q465: -72	-68	-201	-201	-810	-846	-899	-840	-174	-159	-201	61	-901	-15
q458: 40	52	428	411	288	323	339	323	487	26	350	12	347	11
q921: -18	-7	-550	-451	208	224	208	238	-590	208	-313	-28	209	10
q409: -40	-80	-405	-338	-353	-359	-382	-366	-460	-68	-258	-10	-392	-32
q863: 16	-29	-380	-128	-318	-326	-351	-309	-408	16	-67	-72	-349	-21
q298: -154	-64	150	203	141	146	150	150	182	-16	97	-7	161	-18
Table of tags by key:
-72 -> q658
-40 -> q942
-10 -> q175
12 -> q243
key q409 12:  -> q175
dup q465:  -> -201
dup q921:  -> 208

q866: 284	-361	-813	350	-421	-604	-482
q227: 243	-353	-881	354	-444	-647	-496
q733: 173	-303	173	331	-422	173	-475
q727: 7	-174	-814	236	-324	-545	-367
q940: 269	-359	-854	353	-435	-626	-491
q16: 123	-272	-887	304	-399	-619	-450
q840: 66	-226	-856	276	-366	-587	-411
q754: 298	-341	-665	311	-350	-499	-418
q300: 212	-333	-897	344	-440	-647	-490
q977: 297	-348	-716	326	-377	-537	-442
q82: 291	-359	-401	338	-401	-401	-401
key -> tag
-445 -> q680
-444 -> q671
-324 -> q325
-323 -> q987
-174 -> q803
-325 -> q150
key q727 5:  -> q325
dup q82:  -> -401
dup q733:  -> 173

q516: 213	673	-709	-17	58	24	-10	2	53	49
q39: -46	-129	74	16	2	-34	-4	-123	14	-30
q849: -15	-142	214	15	33	5	-18	325	-292	-15
q771: -12	118	-6	20	18	28	48	251	-179	-6
q617: -46	-129	74	16	2	-129	-32	-129	-129	6
q265: -46	-129	74	16	-34	-34	-4	-123	14	5
dup q265:  -> -34
loc: 6 -> q617, 10
Table of tags by key:
-46 -> q304
-6 -> q595
74 -> q71
-709 -> q240
key q617 3:  -> q71
dup q617:  -> -129
loc: 214 -> q849, 3

q756: -44	540	-575	28	157	370
q413: 271	587	-264	-319	156	-74
q78: 275	21	6	-344	55	363
q133: 221	189	-47	-421	220	195
q787: -110	343	-110	-65	102	384
q26: 458	134	246	-27	132	-27
dup q787:  -> -110
Table of tags by key:
-74 -> q837
-264 -> q183
-263 -> q204
-47 -> q318
-48 -> q276
246 -> q541
-75 -> q464
-110 -> q511
key q413 3:  -> q183
loc: 221 -> q133, 1
275	21	6	-344	55	363 -> q78
loc: -264 -> q413, 3
dup q26:  -> -27

q694: -404	-152	-66	209	298	-456	-212	198	96	192	206	310	274	172	368	-367
q191: 259	181	45	-163	121	272	535	-416	242	255	-46	-233	-66	142	-260	339
q151: 207	-42	-517	189	350	31	-140	-540	236	210	-74	-240	-94	194	1	416
q402: 9	-562	-354	108	-348	-362	-116	275	-170	73	-183	-42	295	200	306	-53
q633: 9	-562	-354	108	-348	-362	-116	275	-159	189	240	-8	200	167	-54	-397
q187: -435	80	476	-108	86	-229	263	286	21	59	254	357	200	16	162	-471
q42: 512	25	-270	100	-461	-189	316	-363	422	-6	-211	112	-117	221	208	247
q673: -480	-105	146	-324	424	165	352	111	-300	443	43	-219	281	-15	-196	44
q440: -142	53	382	-210	-184	-182	717	125	218	180	39	303	218	196	117	-215
q821: -67	-72	26	-200	-512	-264	584	151	-73	28	-341	261	230	-62	240	80
q861: -7	140	532	-145	-460	-205	534	208	203	-120	15	405	54	42	110	-273
q672: -184	57	-278	-189	472	99	320	-415	-65	430	-133	-277	205	71	-127	417
key -> tag
100 -> q297
101 -> q854
-324 -> q286
-189 -> q222
-6 -> q134
-163 -> q505
108 -> q945
-199 -> q63
316 -> q634
-200 -> q221
key q42 4:  -> q297
loc: -212 -> q694, 7

q65: -330	-155	-25	-99	-51	23	288	-142	16	181	276	-66
q442: -242	-215	-125	-30	55	246	121	-82	73	114	246	-36
q882: -60	-178	-299	195	103	-19	-183	-14	241	45	150	13
q705: -199	-24	378	-416	-22	41	451	-66	-361	37	-416	-86
q242: -330	-155	-25	-99	-51	23	288	-142	278	24	-50	23
q73: 97	-55	97	-212	-81	37	97	-93	-161	97	146	-76
q40: 307	30	-250	370	217	-56	-750	290	263	-268	-303	181
q472: -93	-11	-88	-22	-181	41	366	-235	34	224	248	-109
q471: 57	134	295	-233	-82	34	225	2	-268	-38	-109	-36
q785: 147	155	185	-49	-18	-1	-120	140	-123	-144	-241	66
q755: 254	213	150	-4	-46	-6	-117	106	-107	-87	-264	48
q392: -141	-87	69	-176	-31	36	312	-119	-114	110	176	-78
key -> tag
-86 -> q867
-87 -> q208
48 -> q22
49 -> q467
66 -> q102
-76 -> q98
key q755 12:  -> q22
dup q73:  -> 97
loc: -86 -> q705, 12
dup q442:  -> 246
254	213	150	-4	-46	-6	-117	106	-107	-87	-264	48 -> q755
-60	-178	-299	195	103	-19	-183	-14	241	45	150	13 -> q882
dup q705:  -> -416

q909: 0	0	195	84	96	-645	-124	185	34	-23	0	-220	0	-74	0	-86	59	0	-132	96	44	150	-107	0	-331	-645	-286	0	0	0	0	-214	0	-113	-45	-138	310	423	43	-82	-127	96	7	0	-299	232	-137	-11	-70
q710: -47	-84	127	0	-47	163	-113	0	-153	-47	83	123	114	158	86	95	0	-133	-28	0	70	112	37	-65	0	1	15	-147	-13	-65	0	0	-166	62	-319	50	28	0	84	0	97	-3	231	0	0	-47	0	0	-138
q94: -352	-6	-150	0	0	248	269	62	115	-273	-8	293	208	301	256	234	-260	-131	85	-66	0	71	38	211	-127	137	176	-9	0	-126	113	-124	21	0	-103	-123	-205	-379	-15	-122	381	-5	280	16	0	-112	-255	-227	-83
q487: -80	61	-148	78	0	5	90	0	0	-59	-157	174	-109	74	0	35	-8	0	69	-76	108	0	0	0	-144	90	151	108	-24	0	0	27	152	72	208	-100	-193	0	-141	-33	0	-82	-122	104	140	-137	99	0	64
dup q94:  -> 0
0	0	195	84	96	-645	-124	185	34	-23	0	-220	0	-74	0	-86	59	0	-132	96	44	150	-107	0	-331	-645	-286	0	0	0	0	-214	0	-113	-45	-138	310	423	43	-82	-127	96	7	0	-299	232	-137	-11	-70 -> q909
-47	-84	127	0	-47	163	-113	0	-153	-47	83	123	114	158	86	95	0	-133	-28	0	70	112	37	-65	0	1	15	-147	-13	-65	0	0	-166	62	-319	50	28	0	84	0	97	-3	231	0	0	-47	0	0	-138 -> q710
loc: -66 -> q94, 20
-352	-6	-150	0	0	248	269	62	115	-273	-8	293	208	301	256	234	-260	-131	85	-66	0	71	38	211	-127	137	176	-9	0	-126	113	-124	21	0	-103	-123	-205	-379	-15	-122	381	-5	280	16	0	-112	-255	-227	-83 -> q94

q424: -85	156	-17	30	222	-81	88	-157	8	-288	-127	-44	17	-88	154	187	43	243	198	-55	89
q769: -19	-46	-58	52	-575	285	-13	3	-61	15	-26	-13	-1	211	-264	-79	-101	98	4	-19	-58
q739: 46	-18	-61	21	-355	-51	98	90	-10	-212	-42	148	-23	-67	-36	3	14	-26	23	-55	89
q492: -20	75	-75	37	-58	-29	52	-16	-31	-156	-54	-15	74	30	-109	36	50	327	83	-10	69
q653: -85	156	-17	30	-345	-81	88	-157	8	-288	-127	-44	17	-88	154	-172	43	243	198	-55	89
q864: -85	156	-17	30	-345	-81	88	-157	8	-288	-127	-44	17	-88	154	-172	284	243	198	-100	-67
q639: -4	-88	75	61	752	117	-65	-2	38	134	-54	-8	-80	75	-14	-55	-44	-98	-122	-9	-4
q786: -38	81	-81	70	48	-65	-149	-99	-43	-108	74	27	-8	19	119	4	43	-421	-70	-9	59
loc: 285 -> q769, 6
tags:
-173 -> q665
-171 -> q294
-81 -> q43
-55 -> q584
-79 -> q922
-172 -> q423
key q653 16:  -> q423
-85	156	-17	30	-345	-81	88	-157	8	-288	-127	-44	17	-88	154	-172	43	243	198	-55	89 -> q653

q759: 4	162	181	-205	-558	54	807	-150	129	262	-548	-134	-25	61	502	194	-190	156	-80	0	104	-31	-97	109	193	91	56	-206	-82	4	15	367	77	157	332	-455	136	362	191	23	294	180	-95	281	57	340	167	196	66	-430
q367: -211	4	-9	172	182	-207	-12	3	-34	-135	143	-75	-61	49	119	-28	-15	-60	-43	-5	-149	-135	-230	-8	54	-8	127	86	-92	-67	80	-69	103	78	-112	83	-148	89	-15	-37	58	-119	79	26	-58	4	-189	238	24	-190
q111: 258	458	199	-398	-242	205	739	13	180	177	-533	-166	121	-174	397	148	-90	124	-135	193	83	-224	-13	198	-96	137	53	-171	-4	-36	26	135	-46	141	302	-229	312	156	-63	88	168	-127	-88	353	309	184	19	41	137	155
q723: 261	-99	368	-221	308	114	210	-41	340	135	-476	-410	41	142	97	-114	-411	-21	193	352	35	-242	41	48	-160	-461	-68	-218	35	147	46	-12	-224	258	112	-227	-271	342	89	113	175	35	-158	635	35	-144	-434	-5	22	292
q215: 258	458	199	-90	-242	205	739	13	180	-90	-533	353	121	-7	397	148	-90	124	-135	193	353	-143	-13	198	-96	137	53	-171	-4	-36	26	353	-95	141	194	-229	312	169	-63	88	168	-127	-88	353	309	184	19	41	137	155
q381: 379	476	371	-722	-241	312	578	97	289	-29	-430	-159	209	-7	323	117	-77	-25	6	434	222	-150	39	353	-395	116	192	-46	24	-79	-136	11	-216	179	106	-47	381	83	-329	80	85	-212	-61	358	469	-25	-93	-42	6	808
tags:
-41 -> q66
-150 -> q622
66 -> q719
key q759 8:  -> q622
dup q759:  -> 4
loc: -205 -> q759, 4
-211	4	-9	172	182	-207	-12	3	-34	-135	143	-75	-61	49	119	-28	-15	-60	-43	-5	-149	-135	-230	-8	54	-8	127	86	-92	-67	80	-69	103	78	-112	83	-148	89	-15	-37	58	-119	79	26	-58	4	-189	238	24	-190 -> q367
dup q111:  -> 137
loc: 332 -> q759, 35

q578: -50	96	-36	-61	-23
q684: 250	-57	250	13	-487
q976: -358	-56	-91	7	-84
q618: -69	53	-13	-41	-71
q678: 310	136	136	22	-92
q15: -205	53	-591	-41	-71
q656: 307	-37	58	1	-33
q696: 113	2	37	5	42
q650: 33	90	100	-53	-353
q477: -11	-149	135	28	66
q904: -47	-108	-70	-43	-137
q943: 347	-48	261	38	-150
dup q678:  -> 136
dup q684:  -> 250
loc: -70 -> q904, 3
loc: -56 -> q976, 2
key -> tag
-50 -> q905
-358 -> q12
96 -> q357
-69 -> q319
key q578 1:  -> q905
33	90	100	-53	-353 -> q650

q873: -230	13	17	484
q332: -230	13	17	-73
q267: 5	13	17	-73
q750: 325	6	-59	-380
tags:
17 -> q194
6 -> q652
14 -> q850
16 -> q90
13 -> q444
-230 -> q309
key q873 2:  -> q444
loc: 6 -> q750, 2

q883: -239	-216	-269	-230	-214	-248	-211	-266
q975: -117	487	-752	155	539	-154	682	-684
q811: -270	-727	434	-395	-749	105	-783	384
q266: -1	-1	-2	3	3	10	2	1
q400: -277	-130	-303	-162	-102	-87	-31	-286
q403: -23	-70	-39	-70	-51	-70	-51	-70
q757: -23	-65	-37	-63	-77	-98	-99	-43
q260: -23	-65	-37	-63	-77	622	691	-621
-1	-1	-2	3	3	10	2	1 -> q266
loc: -31 -> q400, 7
key -> tag
-98 -> q635
-23 -> q793
622 -> q390
-38 -> q177
623 -> q776
-37 -> q453
key q260 6:  -> q390
-277	-130	-303	-162	-102	-87	-31	-286 -> q400

q251: 650	241	-133	-156	51	149	400	-161	122	236	238	-185	-232	99	214	239	-177	-194	180	151
q572: 268	-235	-64	-48	13	-230	-123	150	-6	418	-95	187	-23	-17	-457	-242	39	59	-746	-92
q143: 125	302	-22	-220	72	232	-56	176	-267	151	10	86	163	82	-13	-39	-17	-344	72	148
q476: 171	-60	96	35	36	80	-151	89	86	101	-13	58	-189	279	-194	82	170	-39	68	227
loc: 150 -> q572, 8
tags:
-22 -> q582
175 -> q497
-161 -> q148
176 -> q889
-162 -> q512
key q143 8:  -> q889
loc: 241 -> q251, 2

q47: -9	-33	39	2	-5
q438: -170	-639	762	44	-106
q805: -172	-646	771	45	-107
q807: -24	-90	108	6	-15
q328: -31	-117	140	8	-19
q200: -74	-279	332	19	-46
q383: -106	-401	-647	28	-66
q734: -83	-311	371	21	-51
q428: -176	-661	789	46	-661
q188: -33	-124	148	9	-21
dup q428:  -> -661
loc: -646 -> q805, 2

q571: 659	-199	-815	-171	-311	-83	374	-357	212	428	143	12	164	90	159
q87: -86	-199	-216	-666	18	255	175	843	212	-39	143	-320	97	113	52
q675: -222	-84	280	-328	162	-59	-148	743	-750	-399	252	-62	-399	415	-143
q607: -222	309	-398	54	429	-519	14	76	-366	-111	647	74	-84	624	120
q38: -222	309	-398	54	429	-519	14	76	-366	-111	647	74	-37	694	72
tags:
14 -> q420
-148 -> q206
175 -> q64
-222 -> q600
key q675 7:  -> q206
659	-199	-815	-171	-311	-83	374	-357	212	428	143	12	164	90	159 -> q571
-86	-199	-216	-666	18	255	175	843	212	-39	143	-320	97	113	52 -> q87
loc: 164 -> q571, 13
loc: 255 -> q87, 6

